A single turn carries every row of the set below to another of its rows. Some are shown first; where does it send the rows asked next?
K_942: [-0.40  0.12  0.74 -2.58 -4.90  0.81 -1.55  2.88 -3.05 -0.15  0.37  0.03
 -0.94 -2.24 -0.13]
K_601: [ 0.40  0.79  0.81  4.94  1.57 -2.84  1.55 -2.36  1.63  0.24  1.32  1.76
  1.09  2.99  2.23]
K_355: [-0.23  0.76  0.15 -2.17 -5.02  0.55 -0.47  3.81 -1.74 -0.27  0.22  0.37
 -2.36 -1.60 -0.65]
K_306: [-2.75 -0.24  3.15 -2.43 -3.28  1.86 -0.41  3.28 -1.48 -0.81  0.04  0.87
 -0.20 -2.49  2.11]
K_257: [ 2.57  1.67 -0.65  0.30 -0.51 -1.03  0.05 -2.93  3.82 -0.74  1.79  1.23
  0.62  3.74 -2.01]
K_659: [-2.85  0.47  3.48 -2.09 -5.07  0.32 -1.22  1.33 -1.24  0.28  1.43  0.71
 -0.19 -1.50  1.32]
K_286: [ 1.42  0.72 -0.83  4.33  1.09 -3.14  1.82 -2.45  1.39  0.77  1.29  1.98
 -0.36  2.06  1.33]
K_490: [-2.49  1.07  2.51 -2.10 -5.59 -0.15 -1.55  1.26 -0.98  0.11  1.91  0.45
 -1.04 -1.26  0.60]
K_744: [ 2.10  0.01 -2.20  3.86  4.10 -0.90  1.30 -0.85 -1.69 -1.08 -1.30  0.73
  0.94 -1.83  2.01]
K_134: [-0.95 -0.50 -3.66  0.15  5.23  1.29  1.04 -1.33 -0.03  0.27 -2.69  1.18
  1.82  1.10 -0.09]
K_193: [-1.89 -0.19  2.61 -2.62 -4.16  1.41 -0.82  2.80 -2.94 -0.49  0.07  0.92
  0.49 -2.08  1.51]
K_582: [-0.09 -0.13  0.50 -2.37 -4.20  1.39 -0.44  4.07 -2.40 -0.28 -0.45  0.52
 -1.79 -2.30  0.50]
K_17: [-2.31 -0.53 -2.02  0.19  5.64  1.61  0.76 -1.27  0.59 -0.38 -2.66  0.93
  2.89  1.82  0.75]
K_925: [-1.57  1.15  1.61 -2.26 -5.57 -0.43 -1.61  1.38 -1.13  0.27  1.69  0.40
 -1.34 -1.47 -0.38]
K_356: [-2.89  0.26 -0.61  0.78  4.97  1.14  0.34 -1.49  1.39 -0.27 -1.62  0.83
  3.63  3.20  0.81]
K_81: [ 2.69 -0.26 -3.15  3.76  2.96 -1.79  1.69 -1.59 -1.06  0.00 -0.46  1.21
 -0.51 -0.96  1.22]
K_740: [ 0.15 -0.25 -4.30  0.23  3.26 -0.57  1.65 -1.81  1.04  1.66 -1.20  2.02
  0.09  3.32 -1.48]
K_48: [-1.00 -0.62  2.48 -0.63  4.10  2.34  0.25 -2.39  2.08 -2.54 -0.63  1.12
  4.22 -0.80  2.44]
K_636: [-2.51  0.09  3.69 -2.17 -4.31  1.16 -0.90  2.13 -2.01  0.00  0.93  0.83
  0.57 -1.81  1.49]
K_404: [ 4.72  0.29 -2.79 -0.58 -0.42 -0.59  1.16 -1.97  2.05 -0.37  0.68  1.76
 -0.38  2.48 -2.68]
K_810: [ 3.68 -2.07 -2.07 -1.62  3.29  2.65  1.76 -0.94 -0.42 -0.95 -2.19  2.05
  1.54 -1.70  0.09]
K_84: [-2.66  0.52 -0.55  1.22  3.67  0.16  0.56 -1.94  2.41  0.13 -0.90  1.57
  2.95  4.91  0.33]
K_723: [ 2.63  0.16 -2.66  4.17  1.91 -3.21  1.95 -2.22  0.07  0.97  0.56  1.85
 -1.14  0.46  0.71]
K_58: [-0.63  0.26 -3.13  0.69  2.60 -0.66  1.32 -2.25  2.19  1.49 -0.65  2.22
  0.50  4.58 -1.37]
K_733: [-0.03  0.65  1.75  5.06  2.47 -1.76  1.21 -1.45  0.70 -0.81  0.51  1.14
  2.49  2.09  3.43]
K_734: [-2.31  1.61  1.74 -1.87 -5.19 -0.49 -1.58  2.42  0.56 -0.43  1.80  0.02
 -1.90 -0.53 -0.13]
K_989: [-0.07  0.22  1.10  4.52  3.69 -0.74  1.03 -0.88 -0.36 -1.57 -0.51  0.80
  2.98  0.62  3.61]
K_783: [ 1.02 -1.84  0.30 -1.25  4.14  3.11  1.21 -1.37  0.16 -2.02 -1.95  1.80
  3.09 -2.12  1.83]
K_782: [-1.45 -0.48  1.63 -2.83 -3.39  1.88 -0.34  3.98 -2.08 -0.65 -0.64  0.66
 -0.66 -2.93  1.32]
K_518: [ 0.85  0.11 -0.74  4.25  4.56 -0.36  1.08 -0.56 -1.45 -1.69 -1.23  0.64
  2.29 -1.08  3.18]
K_454: [-3.54  0.45  3.80 -2.09 -3.51  0.90 -1.04  2.70 -0.19 -0.41  0.89  0.48
 -0.12 -1.94  2.05]
K_420: [-0.54  0.67  0.75 -2.50 -5.39 -0.01 -1.33  2.13 -2.18  0.14  1.13 -0.14
 -1.34 -1.79 -0.72]
K_481: [ 0.02  1.91  1.90  0.30  0.61 -0.43 -0.61 -3.38  4.72 -1.43  2.16  0.92
  2.12  3.38 -0.31]
K_433: [-0.69  1.38  0.64 -2.12 -5.29 -0.45 -1.27  3.02 -0.37 -0.42  1.38  0.15
 -2.59 -0.57 -0.76]
K_6: [-0.79 -0.30  1.39 -2.67 -4.49  1.32 -0.94  3.00 -3.38 -0.44  0.03  0.26
 -0.16 -2.25  0.60]
K_562: [-3.36  1.09  3.29 -1.87 -4.63  0.12 -1.48  2.40  0.45 -0.74  1.65  0.23
 -1.10 -1.02  1.20]
K_645: [ 5.16 -0.80 -3.32 -1.22  1.40  0.97  1.61 -1.30  0.35 -0.49 -1.02  1.87
 -0.21  0.08 -1.70]
K_716: [ 0.02 -0.69 -4.54 -0.38  4.42  0.36  1.55 -1.63  0.17  1.19 -2.09  1.69
  0.47  1.74 -0.86]
K_849: [-1.43  0.80  3.11  0.34  2.42  1.00 -0.39 -3.29  3.87 -2.19  1.11  1.13
  3.67  1.52  1.61]
K_543: [-1.78  0.62 -1.58  1.08  2.78 -0.48  1.06 -2.17  2.62  1.06 -0.05  1.84
  1.88  5.38 -0.67]

K_81 -> K_989
K_58 -> K_134
K_783 -> K_481
And these:
K_306 -> K_734
K_193 -> K_490

